What is the hidden score of each row? Scores go from 0 to 20, and 10 is about the middle. The score is a weighted sum of the row's numbers plus the product of two more (or one squared), each taken from its middle value.
"0.75 -0.73 0.14 1.64 0.68 -0.21 0.91 -0.59 0.65 -1.22 1.39 -0.25 -0.59 -0.54 -1.25 0.05 0.19 0.21" >> 1
"0.60 0.48 0.55 1.14 -0.54 -1.39 1.50 -0.93 -0.85 -0.48 0.18 1.40 -0.54 0.14 -0.96 -0.32 -0.40 1.01" >> 7
"0.59 -0.15 0.11 0.01 -0.17 -0.35 0.27 -0.62 -0.48 -0.39 0.12 0.50 -0.23 -0.13 -0.24 0.01 -0.52 0.46" >> 8
"-0.22 0.14 -0.90 -0.17 0.57 -0.24 -0.03 -0.73 0.20 -0.70 -0.64 0.13 -0.83 -0.97 -0.60 0.50 -0.17 0.57" >> 11
"0.45 -0.43 0.40 1.19 0.55 -0.33 0.98 -0.71 0.95 -0.87 1.30 -0.34 -0.82 -1.00 -0.75 0.24 0.37 -0.06" >> 6
"-0.33 0.36 1.53 0.96 1.96 0.74 1.34 0.93 0.34 2.01 -0.79 -1.13 -0.70 0.96 -0.41 -0.84 0.39 -0.15" >> 7
"-0.39 0.32 -0.94 -0.48 -0.57 -0.28 -0.16 0.27 0.25 -0.44 -0.01 0.28 -0.23 -0.42 0.37 0.65 -0.15 -0.59" >> 10
"0.93 1.04 0.61 0.80 -0.77 -2.74 1.05 -1.31 -2.01 -1.01 -0.44 2.56 -0.63 0.86 -0.91 1.83 -1.69 1.52" >> 11
"0.09 0.59 -0.91 -0.49 0.19 0.25 -0.53 -1.10 -1.11 0.12 -1.28 -0.05 0.00 -0.43 0.33 -0.59 -0.67 1.21" >> 8
"-0.09 -0.39 0.17 1.32 0.50 -0.04 1.45 -0.75 0.88 -1.24 1.31 -0.25 -1.18 -1.43 -1.09 -0.18 0.66 -0.19" >> 7
"0.82 -0.19 -0.36 -2.73 0.02 0.04 -0.53 0.16 -0.78 0.90 -1.16 0.56 1.01 0.94 1.49 0.76 -1.68 0.06" >> 13
"0.61 0.62 0.52 0.14 -0.70 -1.67 0.67 -0.46 -1.42 -0.55 -0.53 1.78 0.14 0.45 -0.40 0.31 -0.95 0.72" >> 12
"-1.18 0.26 -1.26 -0.46 -1.91 -0.63 -1.26 -0.17 0.47 -1.50 0.96 0.22 1.80 -0.54 1.99 1.01 0.29 -1.95" >> 8
"-0.21 -0.91 -0.51 -0.48 0.57 0.92 -0.86 0.18 0.99 -0.35 0.40 -0.94 -0.32 -0.86 -0.20 -0.20 0.72 -0.46" >> 14
"0.53 -0.63 0.27 0.12 0.08 0.23 -0.01 -0.30 0.09 -0.04 0.47 -0.08 -0.33 0.27 -0.10 0.18 -0.62 -0.09" >> 8
"-0.12 0.32 1.27 1.20 2.05 0.43 0.85 0.62 -0.09 2.03 -0.94 -1.16 -0.66 0.66 -0.86 -0.51 0.92 1.04" >> 8
"-0.27 -1.57 -0.29 -1.07 0.70 2.08 -0.37 0.26 1.45 0.01 0.82 -1.70 0.23 -0.78 0.29 0.48 0.34 -0.78" >> 8
"-0.29 0.70 1.77 0.07 -0.96 0.04 1.38 3.47 1.16 0.82 0.95 -0.59 2.42 0.68 0.14 -0.26 3.22 -3.02" >> 11
"0.18 -0.38 -0.10 1.38 0.32 -0.20 0.72 -0.58 0.39 -1.34 0.88 -0.17 -0.66 -0.68 -1.25 -0.78 0.23 0.54" >> 2
"0.89 0.67 1.08 0.71 -0.98 -2.22 1.02 -1.47 -1.94 -0.42 0.69 2.03 0.26 1.09 0.10 -0.33 -1.54 0.96" >> 7
"0.26 0.36 -1.96 -1.18 -0.45 0.03 -1.30 -0.53 -1.16 0.24 -1.63 0.32 -0.12 0.01 0.57 -1.47 -0.46 1.17" >> 12
"1.24 -0.75 0.98 -1.30 0.48 0.50 0.83 -0.37 0.67 0.28 0.79 -0.62 1.07 -0.30 0.10 0.62 -0.18 -0.99" >> 8
"0.65 0.67 0.94 0.62 -0.20 -2.11 0.83 -1.23 -2.12 -0.70 -0.62 1.86 0.01 0.64 -0.24 -0.13 -1.34 1.02" >> 12
"0.28 -0.59 0.24 1.80 0.30 0.20 0.64 -0.77 0.98 -1.23 1.40 -0.08 -1.52 -1.27 -1.39 0.28 0.60 0.38" >> 7
"0.46 -0.76 0.90 1.22 0.31 -0.96 0.68 -0.56 0.08 -1.07 1.24 0.54 0.22 -0.25 -1.15 0.71 0.08 0.51" >> 9
"-0.17 0.27 -0.98 -1.25 -0.85 0.44 -1.54 -0.24 -1.45 1.12 -1.08 0.31 0.46 0.75 1.20 0.15 -1.36 0.23" >> 12
"-0.30 0.35 0.67 0.86 1.89 0.46 0.81 0.87 0.33 1.81 -1.90 -0.57 -1.19 0.30 -0.67 -1.04 0.66 1.06" >> 12
"-0.69 -0.18 -1.53 0.74 -0.20 0.32 -0.74 -0.73 -0.16 -0.57 -0.19 -0.16 -1.37 -0.81 -0.36 -0.44 -0.07 0.77" >> 12
"0.04 -0.85 0.24 1.28 0.37 -0.15 0.59 -0.74 0.89 -1.54 0.71 0.01 -0.50 -1.06 -1.24 0.01 0.34 0.53" >> 7
"0.30 -0.59 -0.83 -1.04 0.88 1.35 -0.77 -0.24 0.97 0.06 -0.03 -1.28 0.18 -0.79 0.15 0.02 0.11 0.01" >> 9
"0.41 1.12 -0.11 -0.43 0.16 -0.95 0.47 -0.26 -0.98 -0.01 -0.94 1.05 -0.42 0.47 -0.09 1.21 -1.09 0.20" >> 8
"-1.28 0.01 0.59 0.98 1.30 0.53 0.20 0.14 0.20 1.14 -1.07 -1.14 -0.94 0.36 -0.17 -0.45 0.49 0.83" >> 10
"-0.11 0.53 -0.39 -1.22 -0.74 -0.18 -1.75 0.00 -1.24 0.71 -0.48 0.81 1.14 1.24 1.98 0.77 -1.81 0.22" >> 7
"-1.28 0.50 -1.56 -1.02 -1.57 -0.22 -1.17 -0.32 0.54 -1.22 1.03 0.25 1.75 -0.43 1.63 0.37 0.13 -1.03" >> 7
"-0.82 0.64 1.53 0.18 -1.26 0.24 1.51 3.27 0.85 0.44 0.85 -0.44 2.73 0.66 -0.34 -0.32 3.12 -2.55" >> 9
"0.70 0.33 1.87 0.28 2.16 0.48 2.05 0.96 0.28 2.01 -1.07 -0.78 -0.33 0.73 -0.55 -1.38 0.38 0.05" >> 8
"1.02 0.98 0.95 0.66 -0.81 -2.24 1.40 -0.80 -2.04 -0.70 -0.13 2.61 -0.47 1.53 -0.48 1.08 -1.89 1.07" >> 9
"0.27 0.86 -0.03 0.08 -0.70 -1.40 0.54 -0.40 -1.43 -0.23 -0.44 1.87 -0.33 0.73 -0.10 0.62 -1.19 0.75" >> 10
"-0.03 -0.12 -0.14 1.11 0.76 0.08 1.41 -0.64 0.50 -1.21 0.74 -0.19 -1.22 -1.42 -1.23 -0.32 0.33 -0.01" >> 6
"-1.40 -0.46 -0.80 1.07 0.14 0.78 -1.43 -0.40 0.02 -0.25 0.20 -0.70 -1.49 -0.43 -0.23 0.32 0.30 0.64" >> 15
"-0.51 -0.85 -0.08 0.25 -0.32 0.90 -0.05 -0.31 0.10 -0.01 0.90 -0.27 -0.87 -0.27 0.06 1.13 -0.13 -0.15" >> 11
"1.54 -0.38 0.19 -2.00 0.56 -0.17 -0.21 -0.47 -0.71 0.56 -0.76 0.50 1.55 0.40 0.69 -1.05 -1.08 -0.18" >> 13
"0.25 -0.29 -0.33 0.18 -0.06 0.49 0.12 -0.58 0.18 -0.11 0.50 -0.11 -0.41 -0.18 -0.16 0.40 -0.40 0.01" >> 6
"-1.01 -1.01 -0.94 1.52 -0.27 1.05 -1.31 0.16 0.59 0.02 0.65 -0.52 -2.04 -0.51 -0.81 0.21 0.30 0.78" >> 14
"-0.86 0.48 -1.57 -0.86 -1.31 -0.18 -1.72 -0.05 0.43 -1.32 0.64 0.28 0.91 -0.77 1.30 0.82 0.25 -0.76" >> 11
"-0.66 0.00 -0.91 0.90 0.09 0.43 -0.61 -0.85 -0.15 -0.82 -0.11 -0.31 -1.28 -0.66 -0.31 -0.36 -0.05 0.92" >> 8
"0.45 -0.11 0.61 -0.69 -0.14 -0.01 0.41 0.08 -0.43 0.69 -0.33 0.18 -0.27 0.43 -0.01 0.96 -0.51 -0.48" >> 14
"0.68 -0.64 0.38 -0.20 -0.03 0.20 0.27 -0.26 0.32 0.32 0.45 -0.23 -0.12 0.47 0.05 0.14 -0.59 -0.10" >> 8
"-0.25 -0.48 -0.83 -0.22 0.36 -0.02 -0.73 -0.67 -0.41 -0.45 -0.18 -0.08 -0.22 -0.46 0.10 0.74 -0.45 0.39" >> 11
"0.09 1.69 0.62 -0.64 -2.36 -1.32 1.55 1.62 -0.56 -0.85 1.17 1.47 1.99 -0.15 -0.33 0.91 1.36 -1.98" >> 7
"0.64 1.69 0.80 0.70 -1.10 -2.17 1.95 -2.25 -2.81 -0.35 -0.16 2.33 0.12 0.26 -0.50 0.75 -1.16 1.15" >> 7
"0.05 0.16 -1.29 -0.17 0.84 1.49 -0.97 -0.15 0.69 0.19 -0.19 -1.30 -0.57 -0.80 0.03 -0.51 0.52 0.29" >> 15
"-0.49 1.20 1.22 0.26 2.53 -0.47 1.44 0.19 0.48 1.38 -1.57 -0.72 -0.01 0.41 0.01 -0.11 0.25 0.15" >> 8
"0.09 -1.76 -0.43 -0.55 0.86 2.09 -0.97 0.60 1.27 -0.09 0.04 -1.38 -0.54 -0.80 -0.26 -0.58 0.58 -0.68" >> 12
"-2.25 1.33 0.17 -0.19 0.50 0.76 -1.52 1.58 1.05 1.08 -0.64 -1.64 1.13 0.37 2.02 0.61 0.98 -2.12" >> 9
"-1.56 -0.22 -0.02 -0.19 0.25 0.94 -1.23 1.94 1.76 1.25 -0.09 -1.74 1.06 0.59 1.42 -0.03 1.46 -1.68" >> 12
"0.44 1.64 1.03 0.12 -0.59 -1.41 1.46 -0.88 -1.57 -0.04 0.32 1.58 -0.27 0.54 -0.02 1.11 -1.30 0.20" >> 6
"-0.81 0.90 1.59 -0.11 -0.73 -0.27 1.02 3.27 1.05 0.17 0.57 -0.40 2.27 0.43 0.22 0.04 3.10 -2.93" >> 13
"0.37 1.09 1.38 0.66 -0.55 -1.98 0.85 -1.09 -1.97 -0.53 -0.03 2.13 0.04 0.76 0.45 1.04 -1.39 1.05" >> 6
"0.25 0.09 0.02 -0.19 -0.62 0.06 -0.46 0.14 -0.24 -0.43 0.76 0.32 0.57 0.25 0.56 0.57 -0.30 -0.43" >> 5
"-1.50 -0.09 -0.02 -0.40 0.07 0.97 -1.08 2.52 2.31 1.60 0.22 -1.45 0.87 0.92 1.17 -0.03 1.26 -2.04" >> 14
"0.55 -0.48 0.24 1.44 0.53 0.19 0.79 -0.89 0.34 -1.23 1.30 -0.17 -0.39 -1.57 -0.87 -0.38 0.32 0.30" >> 4
"1.16 1.00 0.19 0.06 -0.56 -0.96 0.25 -0.12 -1.20 0.52 -0.30 1.28 0.07 0.88 -0.10 0.21 -0.99 0.62" >> 5
"0.77 -0.19 -0.47 -0.76 -0.11 0.30 -0.82 -0.87 -0.43 0.36 -0.56 -0.12 -0.20 0.16 0.39 -0.28 -0.64 0.90" >> 9
"1.71 0.02 0.14 -1.09 0.21 -0.33 0.53 -0.54 -0.01 -0.09 0.50 0.31 1.40 -0.61 0.18 -1.07 -0.54 -0.28" >> 6
"-0.31 -0.60 -0.35 -0.17 0.95 1.18 -0.44 -0.39 0.35 0.10 -0.50 -0.89 -0.19 -0.74 0.25 -0.78 0.10 0.58" >> 8
"0.40 -0.73 -0.92 0.00 0.10 0.14 -0.68 -0.77 -0.31 -0.70 0.27 0.02 -0.10 -0.63 -0.46 -0.94 -0.24 1.13" >> 9
"-0.78 0.58 -0.48 -1.00 -1.45 0.01 -1.39 -0.06 0.25 -0.56 1.80 -0.10 1.37 -0.35 1.49 1.59 -0.09 -1.67" >> 17
"1.29 -0.16 0.51 -1.27 0.75 -0.60 -0.08 -0.76 0.15 -0.67 -0.24 0.17 1.08 -0.28 -0.18 -0.42 -0.68 -0.06" >> 9
"1.14 -0.07 -0.94 -0.62 0.22 -0.51 0.42 -0.14 0.62 -0.73 -0.36 0.50 -0.10 -0.62 -0.01 -0.54 -0.47 0.33" >> 6
"-0.60 0.78 0.66 0.95 2.19 0.53 1.67 -0.06 -0.45 1.94 -1.80 -1.34 -1.19 0.29 -0.81 -0.84 0.80 0.64" >> 9
"0.21 -0.09 0.13 1.44 0.66 -0.01 0.76 -0.96 0.54 -1.23 1.25 -0.24 -0.51 -1.08 -0.70 0.79 0.24 0.32" >> 2
"0.21 -0.09 -0.35 -1.24 -0.06 0.67 -0.28 -0.85 -0.75 0.79 -0.43 0.07 0.50 -0.05 0.81 0.71 -1.39 0.24" >> 9
"0.70 -1.62 -0.43 -1.07 0.96 2.32 -0.66 0.31 0.72 0.48 0.20 -1.71 -0.11 -0.53 0.31 0.07 0.52 -0.87" >> 11
"-0.46 -0.33 -1.63 -0.43 -1.99 -0.02 -1.40 0.44 0.94 -1.35 1.57 0.20 0.96 -0.36 0.76 -0.16 0.15 -1.29" >> 8
"-1.01 0.07 0.38 -0.82 0.22 1.89 -0.40 2.49 1.47 2.06 0.84 -1.89 1.06 0.88 1.23 0.59 1.46 -2.45" >> 10
"-0.72 -0.31 -0.41 0.64 0.52 0.55 -0.44 -0.11 -0.02 0.33 0.02 -0.57 -1.04 -0.26 -0.21 0.28 0.18 0.60" >> 11
"0.31 0.41 0.15 1.29 0.75 -0.24 1.07 -1.25 0.42 -1.01 1.38 -0.10 -0.84 -1.87 -0.65 0.08 0.27 0.09" >> 13
"-0.36 -0.69 -1.28 1.00 -0.15 0.65 -0.69 -0.70 -0.36 -0.36 -0.24 -0.17 -1.05 -0.38 -0.46 -0.01 0.13 0.84" >> 9
"-1.15 -0.02 -0.83 0.59 0.15 0.72 -1.18 -0.08 0.16 0.11 -0.03 -0.57 -1.96 -0.20 -0.19 0.73 0.27 0.25" >> 17
"0.40 -1.10 -0.32 -0.29 0.87 1.92 -1.70 0.57 1.79 0.32 0.75 -1.67 -1.05 -0.63 0.12 0.27 1.14 -0.73" >> 18
"1.31 0.90 0.30 0.47 0.27 -1.62 1.28 -1.32 -1.75 -0.35 -1.49 1.21 -1.41 0.17 -1.55 -0.55 -0.82 1.93" >> 9
"0.52 0.72 -0.85 -1.20 -1.06 -0.19 -1.62 -0.39 -1.54 0.98 -0.97 0.53 0.50 0.62 0.92 -0.81 -1.01 0.32" >> 16
"-0.10 0.13 -0.42 -0.32 -0.70 -0.57 -0.41 -0.37 -0.09 -0.62 -0.05 0.25 0.18 -0.26 0.21 -0.16 -0.04 0.12" >> 10
"-0.05 -0.40 0.07 1.78 0.87 -0.42 0.95 -0.77 0.83 -1.51 1.27 -0.07 -0.80 -1.39 -1.22 0.00 0.72 0.63" >> 4
"0.23 -1.27 -0.09 -0.40 0.59 1.20 -0.52 -0.01 0.69 0.46 0.41 -0.85 -0.14 -0.55 0.07 -0.68 0.55 -0.31" >> 14
"-0.85 -0.98 -1.24 0.35 -0.16 0.43 -0.92 -0.15 -0.07 -0.86 0.24 -0.08 -1.00 0.23 -0.52 0.30 -0.50 0.85" >> 9
"-0.79 0.01 -0.21 1.14 1.22 0.62 0.10 0.40 0.22 1.25 -1.53 -0.84 -1.19 0.32 -0.83 -1.82 0.95 1.33" >> 11
"-2.35 -0.51 -1.21 2.13 0.32 0.44 -1.09 -0.50 0.53 -1.58 -0.60 -0.57 -2.43 -0.54 -0.38 0.46 0.58 0.79" >> 11
"-0.05 -0.87 0.63 1.43 0.53 -0.30 1.56 -0.78 1.05 -1.32 1.55 -0.27 -0.92 -0.81 -1.16 0.02 0.78 0.12" >> 7
"-0.33 -0.16 1.66 1.04 1.45 0.88 1.09 1.14 0.81 2.46 -0.47 -1.02 -0.29 0.95 -0.44 -0.32 0.18 -0.28" >> 10
"0.32 0.05 -0.62 0.02 0.19 0.03 -0.41 -0.45 0.19 -0.17 0.30 -0.17 -0.94 -0.61 -0.13 0.70 -0.07 -0.09" >> 13
"0.35 0.14 -0.91 -1.06 -0.51 0.36 -1.63 -0.20 -0.73 0.83 -1.22 0.34 -0.21 0.53 0.59 -0.98 -1.36 0.65" >> 12
"-1.20 0.12 -0.32 0.07 -0.15 1.15 -1.76 2.43 1.84 1.43 -0.16 -1.55 0.59 0.69 1.11 -0.91 1.43 -1.80" >> 11
"-0.37 0.75 -0.82 -0.14 -1.09 -1.63 -0.51 -1.11 -1.12 -0.87 -1.18 1.50 -0.13 0.34 0.57 -1.05 -0.74 1.23" >> 13
"-0.20 -0.97 2.23 0.88 1.82 1.07 1.44 1.08 0.57 1.64 -0.24 -1.11 -0.97 1.21 -0.55 -0.47 0.22 -0.35" >> 16
"-0.06 1.38 0.95 0.03 -2.19 -2.15 1.72 0.79 -0.96 -1.78 0.45 1.65 1.66 0.15 -0.08 0.45 1.77 -0.90" >> 11
"-0.01 1.23 0.18 0.55 -0.69 -2.05 1.42 -1.30 -1.37 -0.75 -1.21 2.13 -0.66 0.40 -0.01 0.55 -1.45 0.91" >> 14
"-0.23 1.31 0.75 -0.29 -2.19 -2.16 1.23 1.16 -0.71 -1.78 0.88 1.65 1.77 -0.44 -0.27 1.17 1.76 -1.74" >> 13
"0.48 1.14 0.13 0.64 -0.45 -1.91 0.13 -1.36 -1.77 -0.81 -0.93 1.58 -0.55 0.16 -0.42 -0.43 -0.95 1.70" >> 8
"0.29 0.12 -0.76 -1.11 -0.90 0.13 -0.91 -0.24 -1.06 0.94 -0.86 0.62 -0.12 0.99 0.69 -0.39 -1.38 0.49" >> 12
"-1.27 0.01 0.50 -0.05 0.43 1.31 -1.30 1.63 1.07 1.87 0.72 -2.04 1.30 0.52 1.20 -0.29 1.44 -1.61" >> 13
"1.40 1.05 0.47 0.98 -0.90 -1.42 0.44 -0.75 -2.21 0.13 0.27 1.57 -0.12 1.04 -0.29 -0.49 -1.31 1.42" >> 3
"0.42 0.35 0.27 -0.39 -0.85 -0.50 0.66 -0.38 -1.32 0.33 -0.80 1.23 0.22 1.01 0.31 -0.57 -1.11 0.50" >> 10
"-0.87 0.31 -1.13 -0.61 -2.01 -0.40 -1.38 -0.32 0.82 -1.26 0.83 0.20 1.00 -1.06 1.04 -0.58 0.38 -0.59" >> 11
"-0.20 0.84 0.95 1.04 1.72 0.38 1.23 0.52 0.04 1.83 -0.94 -1.11 -1.02 0.33 -0.72 -0.83 0.76 0.86" >> 7
"-0.07 -1.07 -0.39 -0.34 1.42 2.63 -0.07 0.40 1.27 0.25 0.12 -1.99 -1.05 -1.60 -0.61 0.18 1.12 -0.22" >> 14
"0.70 -1.87 0.17 -1.28 0.56 1.75 -0.83 0.74 2.00 0.37 0.57 -1.19 -0.36 -0.43 -0.24 0.13 0.19 -0.81" >> 14
"0.16 -0.05 -0.13 -0.17 0.00 0.47 -0.11 -0.32 -0.31 0.37 0.75 -0.19 -0.07 0.07 0.35 0.53 -0.75 -0.03" >> 9
"-0.77 0.03 1.33 0.95 1.90 0.33 1.51 0.44 0.27 1.88 -1.52 -1.06 -1.34 0.31 -1.04 -0.71 0.68 0.86" >> 16
"-0.68 0.48 1.60 0.31 2.42 0.61 1.23 0.37 0.16 2.27 -1.23 -1.17 -0.78 0.96 -0.45 0.85 0.31 0.29" >> 11
"-0.94 -0.34 -0.29 0.12 0.02 0.43 -0.66 -0.29 0.09 -0.58 0.13 -0.06 -1.34 -0.13 -0.12 0.72 -0.28 0.36" >> 12
"2.11 0.15 0.50 -1.18 0.32 -0.19 0.95 -0.69 -0.05 0.31 0.23 0.18 1.29 -0.42 0.27 -0.89 -0.63 -0.35" >> 5
"-1.18 -0.87 0.24 0.70 0.54 0.96 -0.23 0.59 0.66 0.90 0.46 -0.87 -0.83 0.56 0.15 1.96 0.21 -0.85" >> 14
"-1.85 0.37 -1.12 -0.52 0.14 0.89 -0.61 1.59 1.61 1.48 -0.32 -1.59 0.88 -0.30 1.08 -0.73 1.70 -1.34" >> 13
"0.37 0.20 0.21 -1.44 -0.84 0.15 -1.21 0.32 -1.25 1.40 -0.14 0.71 0.74 1.30 0.98 0.22 -1.64 0.16" >> 12
"0.52 0.30 1.01 0.42 1.96 0.10 1.71 0.55 0.12 1.72 -1.02 -0.58 0.29 0.33 -0.64 -1.55 0.50 0.55" >> 7
"-1.71 0.51 0.31 -0.48 0.16 0.96 -1.01 2.02 1.76 1.69 0.59 -1.45 1.49 0.78 1.47 1.02 1.14 -2.17" >> 10
"0.36 -0.04 -0.42 -0.19 0.71 -0.72 0.06 -1.27 -0.18 -0.79 -0.68 0.40 -0.35 -1.00 -0.21 0.01 -0.24 0.67" >> 12
"-0.29 -0.14 -0.42 0.08 0.09 -0.13 -0.46 -0.86 -0.04 -0.62 -0.09 -0.14 -0.23 -0.54 0.04 0.18 -0.39 0.65" >> 8
"0.00 1.31 0.72 0.31 -2.18 -2.27 1.03 0.61 -1.00 -2.52 0.53 1.81 1.68 -0.57 -0.94 -0.81 1.68 -0.82" >> 10
"-0.78 1.70 0.88 -0.45 -2.06 -2.30 1.69 1.08 -0.88 -2.15 0.01 1.91 1.95 -0.04 0.29 1.60 1.41 -1.96" >> 19
"-0.46 -0.15 1.97 0.97 1.74 0.49 1.35 0.87 0.63 1.96 -0.73 -1.03 -0.82 1.17 -0.58 -0.27 0.26 0.15" >> 13
"0.21 0.09 -0.57 -1.39 -0.16 0.76 -0.83 -0.35 -0.63 0.84 -1.12 0.04 -0.10 0.77 0.87 0.13 -1.21 0.61" >> 8
"0.22 0.25 -0.06 -0.74 -0.21 -0.09 -0.90 -0.84 -0.52 0.29 -0.46 -0.04 -0.24 0.21 1.01 0.87 -0.82 0.02" >> 11
"-0.30 -0.84 0.19 -0.13 0.61 1.10 -0.03 -0.32 0.80 -0.04 0.35 -1.14 -0.26 -0.65 0.11 0.45 0.18 -0.50" >> 9
"-0.28 -0.28 1.25 0.91 1.61 0.72 0.86 0.86 0.06 2.02 -0.93 -0.99 -0.28 0.84 -0.70 -0.95 0.35 0.79" >> 9
"0.03 -0.22 -0.67 -0.05 0.15 0.22 0.06 -0.57 -0.10 -0.28 0.65 -0.08 -0.30 -0.76 0.06 0.53 -0.31 -0.07" >> 10
"-1.48 0.12 -1.75 -0.60 -1.45 -0.62 -1.90 0.06 0.67 -1.43 0.70 0.35 1.61 -0.40 1.20 1.06 0.30 -0.89" >> 10
"-0.28 -0.23 -0.94 0.87 -0.18 0.53 -0.66 -0.46 -0.28 -0.19 0.25 -0.17 -1.03 -0.37 -0.46 -0.55 0.06 0.56" >> 11
"-0.03 -0.48 0.23 -1.12 0.50 1.90 0.00 0.11 1.10 0.53 0.67 -1.07 0.12 -0.47 0.13 0.93 0.23 -1.30" >> 12
"0.24 -0.65 0.25 -0.91 -0.31 -0.25 -0.33 0.60 0.37 -0.14 0.40 0.41 0.62 0.80 0.28 1.85 -0.38 -0.90" >> 17
"0.60 0.05 -0.46 0.01 -0.07 0.29 -0.40 -0.43 -0.09 0.21 0.20 -0.13 -0.31 -0.67 -0.25 -0.21 -0.20 0.19" >> 13
"0.27 -0.13 0.18 -0.39 -0.89 -0.39 -0.24 -0.32 0.11 -0.36 0.88 0.14 0.86 0.21 0.42 0.16 -0.30 -0.02" >> 6
"-0.32 0.34 -0.48 -0.31 -0.03 0.38 0.24 -1.02 0.22 0.11 -0.51 -0.24 -0.89 -0.77 0.15 0.03 -0.08 0.63" >> 11
"1.04 0.10 0.92 0.47 0.31 -1.21 1.09 -0.65 -1.60 0.04 -0.91 1.50 -0.60 0.63 -0.84 -0.09 -1.11 1.68" >> 12
"0.41 1.18 0.76 0.26 -2.41 -2.57 0.69 1.04 -0.30 -2.23 0.33 1.96 2.36 0.04 -0.42 -0.16 1.41 -0.33" >> 12
"0.69 -0.57 -0.18 -0.22 -0.01 0.71 -0.07 0.02 0.51 0.30 0.66 -0.16 -0.41 0.00 -0.07 0.41 -0.33 -0.35" >> 9
"-0.19 -0.11 -1.06 -1.12 -0.48 -0.04 -1.42 -0.46 -1.10 0.40 -2.05 0.94 -0.29 0.71 1.09 -1.43 -1.27 1.20" >> 17
"0.37 -0.07 -0.87 -0.75 -0.22 0.43 -1.33 -0.36 -0.40 0.31 -0.59 0.09 -0.14 0.19 0.23 -0.11 -0.65 0.53" >> 11
"0.05 -1.39 -0.23 -0.17 1.16 1.88 -1.25 -0.31 1.16 -0.11 0.48 -1.67 -0.51 -1.11 -0.14 -0.16 0.58 -0.15" >> 13
"-0.56 0.24 1.17 0.59 2.02 0.58 1.28 0.74 0.65 2.23 -0.69 -0.97 -0.76 0.54 -0.19 0.51 0.41 0.40" >> 9
"0.59 1.27 -0.22 1.06 -0.43 -1.97 0.74 -1.20 -1.88 -0.57 -0.68 1.98 -0.70 0.48 -0.21 -1.16 -0.97 1.86" >> 5
"-1.44 -0.99 -0.49 1.66 0.18 0.66 -1.17 0.22 0.69 -0.37 0.03 -0.64 -2.49 -0.29 -0.59 0.74 0.56 0.31" >> 16
"-2.01 -0.03 -0.61 -0.08 0.27 1.09 -0.78 1.45 1.11 1.17 -0.13 -1.43 -0.13 0.61 1.01 0.38 0.75 -1.25" >> 12
"0.74 -0.12 -0.42 -1.10 -0.35 0.33 -1.52 -0.18 -0.95 0.87 -0.62 0.13 0.20 1.16 1.08 -0.08 -1.33 0.33" >> 9
"0.70 0.43 -0.20 0.39 -0.66 -1.74 0.39 -0.79 -1.99 -0.77 0.05 2.09 0.01 0.83 -0.17 -1.03 -1.20 1.24" >> 8
"-0.07 -0.65 -0.48 0.78 -0.44 0.48 -0.59 -0.12 -0.39 -0.04 0.40 -0.03 -1.11 -0.14 -0.27 0.41 -0.36 0.65" >> 9
